rotation steps, each row followed by its count of steps:
The counts run from 0 to 834.
[140 119  81  76 121 116 111 135 106 127 138 149 122 147 147  77 139 137
 138 143 126 155 140 165 133 110 110 115  69 103  95  69 146 118 108]	492
[162 119 111  73  79 104 120 189 119 180 141 141 127 144 147 118 174 156
 136 144 122 140 128 148 139  97 159 128  98 127 122  98 144 113 107]	683
[130 135 134  53 101 106 129 143 153 162 149 128 125 150 124  91 163 153
 135 139 142 116 133 136 169 116 160 107  64 137 140  93 151 126 130]	438
[127 134 148 107  97 122 137 152 141 124 133  75 142 177 141  93 166 161
 122 141 101 113 130  90 184 117 166 128  61 132 149 119  93 121 119]	616
[151 140  92 141 128 121  91 139  83 122 157 111 173 138 159 100 148 158
 145  91  80 153 110 112 152 116 129 150  84 109 152  90 109 131 106]	320
[154 128  89  86 109 123 111 155 107 129 153 131 117 159 117 101  98 137
 155 109 125 177  77 109 153  90 140 141  90 116 119  65 140 135 103]	765
[142 112 107  95 104 125 128 162 139 155 145 117 116 143 153 110 154 151
 153  84 121  87 117 124 185 138 162 124  51 119 150 103 133 127 107]	0
[110 167 128  79 140 139 104  96 112 116 164 108 163 146 121  89 162 137
 133 131 112 158 105  93 149  89 153 138  76 111 159  89 114 132 114]	105
[138  86 110  76 141 130 120 128  91 122 139 144 118 162 142  99 117 122
 141 107 114 155 100 142 159  92 144 148  80  71 106  88 107 132  91]	518
[105 176 126  81 112 148  98 106 105 107 146 115 144 148 129  76 159 138
 128 166 109 173 128 111 141  76 130 132  87 120 148  94 122 124 115]	113
[156 148  85 136 119 148  95 150  78 107 138 114 140 146 169  83 149 150
 140 136  76 153 126 131 143 104 110 141  88 112 133  89 110 113  96]	314
[105 152 102 104 125 126 125 108 138 107 156  76 123 152 123  68 126 139
 147 124 102 169 120 104 171 119 152 106  55 138 151 109 125 143 118]	813
[ 98 138 127  98 129 150 120  96 125  92 154  97 120 154 139  67 121 127
 144 108 108 149 116 104 189 109 140 111  65 110 163 106 108 130 108]	804
[141 119  98  82  77  92 123 167 124 180 154 133 148 146 156 136 180 142
 129 113 142 155 143 109 134 113 152 111  93 112 129  96 135 100  94]	673
[150 104 103  94 147 115 106 118  98 124 154 155 145 146 156  70 128 139
 147 109 108 140 124 169 166 119 127 134  68  86 112  79 130 126 116]	507
[112 123 101 133 135 137 112 115 102 109 157  85 146 138 149  73 118 143
 159 114  64 164 126 129 155 111 152 150  58 104 142 119 120 152 129]	553
[109 109 107 132 111 140 113 124  91  93 144  93 130 152 160  90 109 118
 145 112  82 185 132 117 145  93 141 141  83  85 129 118  98 130  90]	559
[134 122 137 111  63  89 115 175 134 156 164 125 139 140 144  89 148 146
 133 108 120 184 145 136 165  96 161 105 109 136 155 114 139 117 108]	408
[122 134 130 111  66  96 116 146 128 149 169 127 146 135 162  87 152 137
 139 119 132 184 157 120 170 103 149  91 115 124 166 108 140  96 102]	403
[117 128  93 127 103 123 115 141  95  90 127  78 139 174 134 110 116 134
 129 124  98 180 129  93 144  97 121 135  72 105 116  93  92 138  96]	569
[133 135 157 112  98  87 128 123 131 127 169 117 165 170 138  63 121 136
 134 130 121 172 142  97 175 113 151 106  90 113 133  91 126 101 126]	151
[124 141 136 106  62  98  98 163 124 126 133 130 140 145 145  84 160 156
 115 131 137 144 162 142 180  96 116 106  93 133 159  92 132 107 114]	410
[158 131 112 138 129 134 103 137  84 120 161 124 163 149 168  92 146 142
 142  95  88 154 107 107 163 110 138 141 101  95 152  93  96 108  86]	325
[ 92 110 153  76  69 104 123 150 135 123 121  98 123 156 121 104 131 150
 126 140 128 121 155 134 178  95 155 132  48 112 129 106 124 144 139]	186
[132 153  95  81 115 155 116 130 114 157 177 137 129 118 154  80 139 132
 173 111 107 153 125 140 117 112 168 129  76 102 137  99 167 122 114]	727
[138 111 114  93 117 134 108 142 107 125 145 123  98 143 130  86  99 139
 165 120 100 180  79 142 186  77 160 149 106 123 146 102 126 144 112]	783
[128 115  69  72 108 144 136 148 133 169 147 109  92 139 152 127 161 135
 160 103 121 135 108 117 145 118 175 124  70 120 146 115 135 136  88]	15
[110 104 123  57  95 114 130 142 144 180 155 130 110 123 141 101 153 138
 150 124 130 153 139 157 152  98 180 116  83 121 142 119 151 137 120]	449
[146 119 106  68  80 111 101 172 111 168 124 147 132 134 156 122 182 155
 129 143 132 125 132 160 148  91 139 140  88 109 133  87 133 113 107]	688
[135 151  78 101 147 168 122 119 100 120 152 103 130 152 160  83 159 134
 153 126  86 126 124 114 121 131 140 136  51  98 123 102 116 119  97]	292
[137 102 131  71  93 129 108 161 108 174 145 153 127 134 164 124 169 134
 139 111 131 127 131 154 149  87 165 141  94  85 142 101 126 117  88]	696
[146 114  85  92 137 101  98 128  99 133 143 144 151 133 143  86 132 150
 143 116 114 140 120 174 162 120 117 139  58 103 111  72 139 142 127]	502
[141 101  81  90 120  89 130 141 126 147 141 124 145 154 149 116 149 146
 139  99 129 113 136 136 160 150 136 116  37 102 104  86 134 125 109]	242
[107 129 109 121  96 116 109 132 113  95 129  95 116 153 148  63 139 146
 117 146 103 185 154 144 179  96 106 102  86 141 141 108 106 131 104]	830
[135 101  78  88 144 125 120 117 104 148 139 129 139 128 179 106 167 146
 151 129 102 110 114 160 167 124 144 144  52  92 139 102 122 125 107]	265
